Look-ups in named tables: a row name and a column name give one cell, copied from the table.

nogatu =
cols = zef, guzeta, zegog, bodivaz
vume: [0.22, 0.44, 0.51, 0.07]
pufe: [0.81, 0.74, 0.38, 0.21]
gimi: [0.31, 0.40, 0.76, 0.84]
dilez: [0.21, 0.59, 0.45, 0.49]
bagad: [0.11, 0.85, 0.90, 0.17]

dilez, zef -> 0.21
gimi, bodivaz -> 0.84
gimi, zef -> 0.31
vume, zef -> 0.22
bagad, zef -> 0.11
pufe, zef -> 0.81
dilez, bodivaz -> 0.49
bagad, guzeta -> 0.85
pufe, zegog -> 0.38
vume, guzeta -> 0.44

lal =
	lipitup	dinamib	lalelu	pom	podulis	teb	val	sotef	vig	muv
zun	48	50	60	55	48	57	56	60	51	45
vapet	37	47	67	55	40	61	59	68	45	27
zizede	51	50	57	55	52	57	54	57	54	51
vakup	43	45	62	55	44	58	58	60	50	41
taz	52	54	57	55	52	55	54	58	53	50
rapune	47	46	59	55	49	59	54	60	52	46
mogo	39	47	65	55	43	62	54	67	48	31
vule	44	53	63	54	46	59	57	64	49	35
pobof	43	36	62	56	42	58	59	60	50	46
fasusuf	31	40	70	55	41	70	51	73	48	20
roz	49	51	59	54	49	56	53	63	50	45
bom	33	44	70	55	37	63	56	76	42	19

What is the pom of pobof in lal?
56
What is the muv of bom in lal?
19
What is the dinamib of vakup in lal?
45
What is the sotef of zizede in lal?
57
What is the pom of vapet in lal?
55
What is the lipitup of rapune in lal?
47
What is the lipitup of roz in lal?
49
What is the dinamib of fasusuf in lal?
40
What is the sotef of taz in lal?
58
What is the vig of roz in lal?
50
What is the sotef of roz in lal?
63
What is the podulis of taz in lal?
52
What is the lalelu of zizede in lal?
57
What is the teb of vapet in lal?
61
What is the dinamib of vule in lal?
53
What is the val of roz in lal?
53
What is the pom of mogo in lal?
55
What is the teb of zun in lal?
57

Table riru
|  | nudu | tifirom | mezeso | guga | kul |
|---|---|---|---|---|---|
| noz | 72.6 | 68.5 | 78.6 | 80.0 | 50.2 |
| tokisog | 53.2 | 61.7 | 54.9 | 66.4 | 57.0 |
| kuga | 82.0 | 45.5 | 83.0 | 40.4 | 46.1 |
| pifepi | 25.2 | 50.3 | 22.4 | 45.9 | 68.9 |
| fubezag | 65.4 | 61.9 | 69.7 | 68.2 | 53.0 |
| zep | 26.5 | 67.3 | 29.7 | 75.6 | 68.3 |
| biveb | 79.5 | 58.2 | 82.1 | 61.6 | 46.5 |
| nepire | 65.7 | 63.0 | 68.3 | 69.3 | 51.9 |
| veneno | 31.5 | 61.7 | 36.3 | 66.4 | 66.2 |
| kenot | 51.9 | 48.5 | 49.3 | 43.6 | 57.8 |
| pomo | 22.5 | 76.0 | 25.8 | 90.3 | 70.3 |

nudu of pifepi: 25.2
mezeso of pomo: 25.8
mezeso of veneno: 36.3
kul of kenot: 57.8
tifirom of biveb: 58.2
nudu of kuga: 82.0
nudu of veneno: 31.5
kul of veneno: 66.2
guga of zep: 75.6
guga of biveb: 61.6
guga of veneno: 66.4
kul of nepire: 51.9
nudu of nepire: 65.7
nudu of tokisog: 53.2
mezeso of kuga: 83.0
nudu of fubezag: 65.4

nozel.csv
,bepevus,giduvi,labidev
lumog,47.15,52.93,47.84
ladito,6.98,40.16,53.22
sadozof,46.21,23.34,37.51
niz,47.37,57.26,48.85
pibi,48.51,49.02,48.80
varurof,43.88,86.79,46.81
bakofo,66.70,72.47,49.23
teke,47.89,24.34,40.76
zur,50.12,46.86,46.12
guziz,39.90,50.74,51.52
keka,77.63,50.44,45.58
ven,45.01,57.57,47.16
reb,53.46,70.26,49.96

What is the bepevus of zur in nozel? 50.12
What is the giduvi of teke in nozel? 24.34
What is the giduvi of varurof in nozel? 86.79
What is the labidev of zur in nozel? 46.12
What is the giduvi of niz in nozel? 57.26
What is the bepevus of reb in nozel? 53.46
What is the labidev of reb in nozel? 49.96
What is the bepevus of bakofo in nozel? 66.70
What is the bepevus of teke in nozel? 47.89
What is the bepevus of lumog in nozel? 47.15
What is the bepevus of pibi in nozel? 48.51
What is the labidev of ladito in nozel? 53.22
What is the labidev of ven in nozel? 47.16
What is the bepevus of keka in nozel? 77.63
What is the giduvi of guziz in nozel? 50.74
What is the labidev of bakofo in nozel? 49.23
What is the bepevus of varurof in nozel? 43.88
What is the labidev of lumog in nozel? 47.84
What is the giduvi of ladito in nozel? 40.16

